In the rows, zero is written as 128.
Named moves come first, each a turn or a mirror and shown by rows before and after it. Which of them, in which order, take the first row of each pair that follows to the second? Write the first one first, as in the answered first pair.
move Q:
[132 144 150 123 172 122 121 106 120 151 136 142 170 110 130 107 144 151
 149 117 141 141 139 107 123 133 122 115 125 132 104 126  90]  ->  [130 128 133 119 170  91 131 121 124 133 119 128 129  94 136 105 131 129
 173 130 116 112 134 106 128 141 106 113 133 120 117 162  97]
[120 138 117 127 111 111 125 118 151 142 121 125 107 148 121 139 127 134
 123 135 119 121 120 141 113 117 116 110 154 129 118 142 129]  ->  [116 144 116 135 112 124 124 112 150 148 139 127 126 148 116 141 137 150
 110 123 129 139 109 143 111 116 129 108 148 138 108 131 128]
[102 137 126 125 109 119 143 149 135 167 109 153 106 147 108  95 137 133
 106 112  84 125 127 149 141  88 126 141 151 156 148 121 145]  ->  [101 133 128 125 110 117 144 150 127 161 117 162 114 150 109  97 142 141
  99 110  86 124 130 149 137  84 126 144 154 156 148 112 152]
[104 114 131 135 102 130 135 120 158 152  96 173 143 152 151 132 130 115
 112 118 141 111 137 161 136 139 137 121 146 177 126 119 129]  ->  [104 111 122 129 100 114 137 123 150 144  93 170 129 147 152 130 123 111
 123 120 126 106 141 162 136 139 124 120 145 169 137 135 132]
move P:
[161 186 165 213 112 137 146 103 153 154 122 173 104 117 119  63 175  83
 129 135 126 159 136 135 103 123 164  93 115 140 183 128 119]  ->  [182 185 172 216 116 140 140 112 135 145 127 173 115  93 126  59 159  80
 141 147 114 147 140 111 115 130 168 107 104 118 180 122 117]
[144 162 127 130  82 142 143 134 124 140 107 151  96 145 136 100 125 108
  96 137  89 130 123 102 151 139 148 145 109 118 163 129 120]  ->  [143 163 122 125  82 148 135 125 124 145 101 148  87 152 133 104 123 104
  93 132  84 138 121  97 144 134 137 142 111 125 162 131 116]
[148 106 135 149 161 126  91 129  84 165 120 177 139  96 115 171 113 107
 113 148 132 175  48  92 179 119 177  65  97 151 122  78 112]  ->  [132 114 125 143 149 115  90 110 114 185 111 184 124 134  97 169 130 105
  98 138 151 181  44 116 161 101 167  52 110 169 111  87 125]
[141 134 151 122 139 101 129 167 130  86 167 107 149 135 154 130 115 104
 132 178 115  94  98 118 125 137 157 152 155 101 130 147 116]  ->  [115 149 135 108 126  94 125 140 155 117 164 122 133 199 137 145 135 104
 121 157 135 108  86 158 111 120 140 134 170 123 133 170 130]
move L:
[136 143 167 135 146 167 115 120 120 156 164 146 210 132 124 119 135 168
  74 108 179 151 122 134 142 117 175 122 118 154  97  69 108]  ->  [146 141 140 116 183 105 126 164  65  75 155  95 140  75 131 138  93 150
 155 142 136 145 125 100 127 139 110 125 123  60  91 107  84]
[127 148 113  66 122  89  94 144 127 103 128  85  87  88 144 116 131 134
 162 163  92 120 164 137 113 101 154 142 126  75 125 134 102]  ->  [119 117 123  83  90 116  99 125 162 154 108 129 116 100 153  71 149 119
 123 159  89  86 167 150 120  96 196 131 124 145 163 138 121]
[153 153 141 134 104 123 131 107 106 136 119 117 135  87 150 155 113  95
 150 132 171 126 113 119  81 139 144  96 171  91 135 108 113]  ->  [150 129 134 133  86 128 132 112 114 143  98 131 128  84 149 139 113  77
 138 133 151 100 116 116  84 145 146  99 169 110 148 123 117]
[129 108 154 135 120 127 127 105 136 147 115 133 138 113 123 105 121 112
 106 126 110 115 137 120 127 133 136 129 124 156 151 135 132]  ->  [137 138 160 130 140 129 121  97 125 143 145 125 151 126 115 127 134 146
 112 112 135 156 135 130 125 121 137 131 131 132 122 106 116]
Then:
Between the rows of a pair lie 2 to 3 moves.
[149  98 131 142 133 115  98 127 126 132 122 153 116 101 130  96 115 116
 152 139 101 127 145 108 138 139 130 155 105 133  98 105 130]  ->  [145 121 133 130 148 109  93 122 120 120 134 139 114 114 121 114 129 127
 160 139 116 153 139 113 127 136 112 146 111 109  76  97 122] : P then L then P
[141  76 142 156 124 136 138 160 115 117  97 141 138  61 149  97 108 100
 119 150  95  74 135  95 157 159 152 139 103 151 153 127 139]  ->  [147  86 137 153 135 126 132 174  93 104 113 126 126  58 150 103 107 101
 136 155  95  80 132  86 156 166 132 141 102 129 138 136 135] : L then L then L
[128 170 147  74 138 162 175 131 105  44 129 120  94  80 146 129 101 141
 114 123 105 171  79 152 148 144 103 113 130  97 151 103  65]  ->  [118 143 129  78 114 154 183 134 117  57  99 130  56  87 143 108  91 112
 116 125  91 133  82 164 147 141 102 105 129 117 173 142  87] : P then L then P
[119 165 144 148 159 149 137 136 118 116 143 116 156 143 153 146 139 171
 160  98 130 174 151 104 113 116 112  96 113 112  83  95 121]  ->  [115 156 153 150 147 157 139 125 131 136 137 129 165 151 147 142 149 170
 146  90 132 166 144 104 120 110 127  92 114 135  81  92 129] : L then L then L
[ 90 103 153 143  77 211 102 133 205 170 112 180 161 143 120 123 142 137
  99  93 124  84 122 142 131 133 190 129 101 198 152  95 152]  ->  [ 70 129  90 103  92 117 107 152 186 112 102 129  45 165 103 176 128 115
 181 101 107  95 108 175  94 131  76 109 127 110 130 170 133] : L then L then P
[120 104 131 144 118 144 132  89 178 169  97 138 152 142 103 119 171 168
  90 132 156 109  97 141 131  98 156 156 121 144 141 134 152]  ->  [140  72 131 145 143 128 141 134 138 125  83 109 142  79 127 108 134 145
 120 160 120  74 109 100 149 133 154 169  99 111 152 152 137] : P then Q
[157 124 144 145 128 168 105  83 142 158 152 134 151 173  87 105 139 154
 104  94 167 167  95 137 115 107 166 134 117 132 105  60 140]  ->  [159  53 112 153 107 127 126 130 134 134  87 123  80 120 111  70  85  83
 133 124 110  71  95 115 121 134 129 139 104 129 160 132 154] : L then L
[ 78  93 182 126 114 121 171 107 141 151 110 161 149  82 180 123 114 155
 123  75 139  86 126 123 137 168 158 130 107 183 113  91 110]  ->  [ 95 113 183 115 147 110 166 116 107 109 137 135 147  64 181 137 110 183
 153  77 143 114 122 107 135 181 147 137 111 138  86  75  85] : L then L then Q
[114 136 143 137 138 128 131 140  88 120 125 118 156 100 131 125 110 127
 140 137 114 102 150  92 148 166 146 135 105 141 143 108 128]  ->  [ 92 147 109 122 123  93 132 129 116 125 106 110  97 145 126 144 119 107
 157 126 114 100 151 129 129 151 106 120 127 132 154 152 138] : P then L then L
[168 162 135 135 166 169 133 138  76  91 154  97 181 125 116 148 112 161
 112 128 137 167 122 104 139 141 146 138  96 103 111  75 114]  ->  [170 159 138 130 156 177 130 129  90 107 156 113 192 135 111 146 128 166
  97 125 140 161 127 107 140 144 158 136 102 120 119  76 118] : L then L then L
[163 122 140 145 152 152 130 104 108 109 142 140 153 103 133 139 116 153
 129 120 106 141 131 100 144 138 149 101 108 131 124 102 127]  ->  [150 146 118 131 150 132 131  98 118 106 151 130 127 140 119 160 122 155
 144 107 107 166 130 125 121 129 115  94 130 114 109 112 126] : P then L then Q
[109  95 150 153 127 118 146 165 105 134 116 147 138  92 150 109  95 114
 117 126  88 102 137 118 157 145 152 141  89 136 156 126  97]  ->  [112 130 138 136 152 103 143 166  81 102 137 116 118  95 139 146  94 135
 148 125  98 141 131 125 144 142 126 138  96  91 128 119  75] : L then L then Q
[ 83 193 122  96  97 100 138  50 155 154 126 160 112 198  95 136 188  83
  99  99 161 154 104 160 123 124 153 118 178 131 107 167 117]  ->  [ 86 204 124  88 109  97 135  50 148 143 140 152 108 193  96 149 191 104
 106  98 172 168 107 167 124 126 147 124 177 110  89 158 111] : Q then L then Q
[144 152 137 111 141 131 150 163  87 129  91 139 149 112 163  89  85  93
 138 147  86 117 107  98 145 150 135 148 103 143 149 150 131]  ->  [152 200 147 104 160 139 142 156  71 126 129 127 174 131 145 117 106 134
 131 136 122 174 103 105 146 140 142 153 109 115 106 108 119] : L then L
[120 116 108 124 111  97 121 118 128 106  98 109  56 126 112 135 107 114
 173 132 101 130 120 143 107 121  64 123 141  97 161 148 115]  ->  [120 166 138 121 126 138 114  94 130 132 140 118 112 159  97 153 132 173
 144 101 159 201 114 155 109 101  95 123 149 103 127  80 113] : L then Q then L
[127 158 127 103 155 119 103 142 108 110 156 109 120 133 110 144 146 155
 131  97 138 169 138 117 134 101 137 130 142 102 101  97 128]  ->  [134 128 132 114 157 110 113 162  89  87 137 105 119  92 127 126 127 124
 136 120 112 134 142  98 144 121 136 140 131 104 116 110 135] : L then Q then L
